[ 8.12 -8.22  8.39  7.78 -8.77  8.47 -8.18 -7.55]  k_374
[ 8.61 -8.25  8.27  8.28 -8.21  8.11  8.32 -7.21]  k_32
[-8.21  8.27  8.61  8.28  8.11 -8.25 -8.10 -5.46]  k_617
find: [ 8.47 -8.18]
k_374
find: [ 8.27  8.61  8.28  8.11 -8.25 -8.10]
k_617
find: [-8.25  8.27]
k_32
find: [ 8.61 -8.25  8.27  8.28 -8.21  8.11  8.32]
k_32
find: [ 8.61 -8.25  8.27  8.28 -8.21  8.11]
k_32
find: [-8.25  8.27  8.28 -8.21  8.11  8.32 -7.21]
k_32

[-3.35 -1.60 -2.51  1.60  0.94 -4.05 -2.97 -4.38 -7.55  6.44 -1.00 -1.80
  1.85 -1.93 -7.78 -3.73 -2.07 -1.80  1.40  0.71 -4.57 -3.26 -4.24 -6.53
  5.68 -1.23 -0.08  2.71  1.61 -2.95 -5.11  5.27 -0.69  1.32  0.79  3.31
 -2.43 -4.15 -2.92 -1.29 -4.18  2.11 -5.11  4.86  0.78 -1.32 -1.01 -0.17]  k_121
[ 4.24 -0.96 -3.73  1.11 -3.55 -3.31 -1.88 -7.66  3.26  4.95 -3.17 -1.78
  2.04 -1.00 -8.46 -3.35 -1.60 -2.51  1.62  0.94 -4.05 -2.97 -4.38 -7.55
  6.44 -1.00 -0.17  2.91  1.51 -3.01 -5.23  5.23 -0.43  0.87  1.06  3.01
 -3.11 -5.23 -3.08 -1.14 -4.54  1.64 -5.08  4.43  0.22 -1.20 -1.36 -0.22]  k_992
[ 4.13  0.77 -4.78  0.63 -2.95 -3.35 -2.16 -5.89  3.65  2.56 -2.78 -2.18
  1.52 -2.07 -7.49 -3.46 -2.37 -1.40  1.09  0.43 -4.42 -3.04 -4.00 -6.35
  4.94 -1.29 -0.53  2.35  1.71 -2.81 -4.96  5.34 -0.32  1.48  0.88  3.22
 -1.79 -3.33 -2.63 -1.03 -4.13  2.23 -5.14  4.81  1.13 -1.37 -0.79 -0.13]  k_41
[ 4.24 -0.96 -3.73  1.11 -3.55 -3.31 -1.88 -7.66  4.95  3.26 -3.17 -1.78
  2.04 -1.00 -8.46 -3.35 -1.60 -2.51  1.62  0.94 -4.05 -2.97 -4.38 -7.55
  6.44 -1.00 -0.17  2.91  1.51 -3.01 -5.23  5.23 -0.43  0.87  1.06  3.01
 -3.11 -5.23 -3.08 -1.14 -4.53  1.58 -4.93  4.45  0.77 -1.29 -1.32 -0.34]  k_737
find: [ 4.24 -0.96 -3.73  1.11 -3.55 -3.31 -1.88 -7.66  3.26  4.95 -3.17 -1.78
  2.04 -1.00 -8.46 -3.35 -1.60 -2.51  1.62  0.94 -4.05 -2.97 -4.38 -7.55
  6.44 -1.00 -0.17  2.91  1.51 -3.01 -5.23  5.23 -0.43  0.87  1.06  3.01
 -3.11 -5.23 -3.08 -1.14 -4.54  1.64 -5.08  4.43  0.22 -1.20 -1.36 -0.22]
k_992
find: [4.95 3.26]
k_737

[-6.51  3.40  6.76  6.52 -6.41] : k_786
[ 1.51 -5.09 -2.15 -1.57  1.57] : k_694
[ 2.69 -2.83 -2.84 -2.61  2.62] : k_58
[-4.42  4.31 -4.59 -4.42  1.88] : k_93
[ 2.36 -3.33 -2.73 -2.39  2.36] : k_80
[-2.98  5.70  3.66  3.04 -3.01] : k_860
[ 1.13  0.28 -1.04 -1.14  1.10] : k_186
[ 5.28 -2.51 -5.42 -5.30  5.19] : k_308
[ 4.15 -2.58 -4.36 -4.16  4.09] : k_442
[ 4.39 -2.64 -4.59 -4.42  4.33] : k_523
[-2.93 -1.47  2.84  2.72 -2.83] : k_648
find: [ 4.39 -2.64]
k_523
find: [ 2.72 -2.83]
k_648
find: [-2.15 -1.57  1.57]
k_694
find: [-4.42  4.33]
k_523
find: [-1.47  2.84  2.72 -2.83]
k_648
find: [ 5.28 -2.51 -5.42 -5.30]
k_308

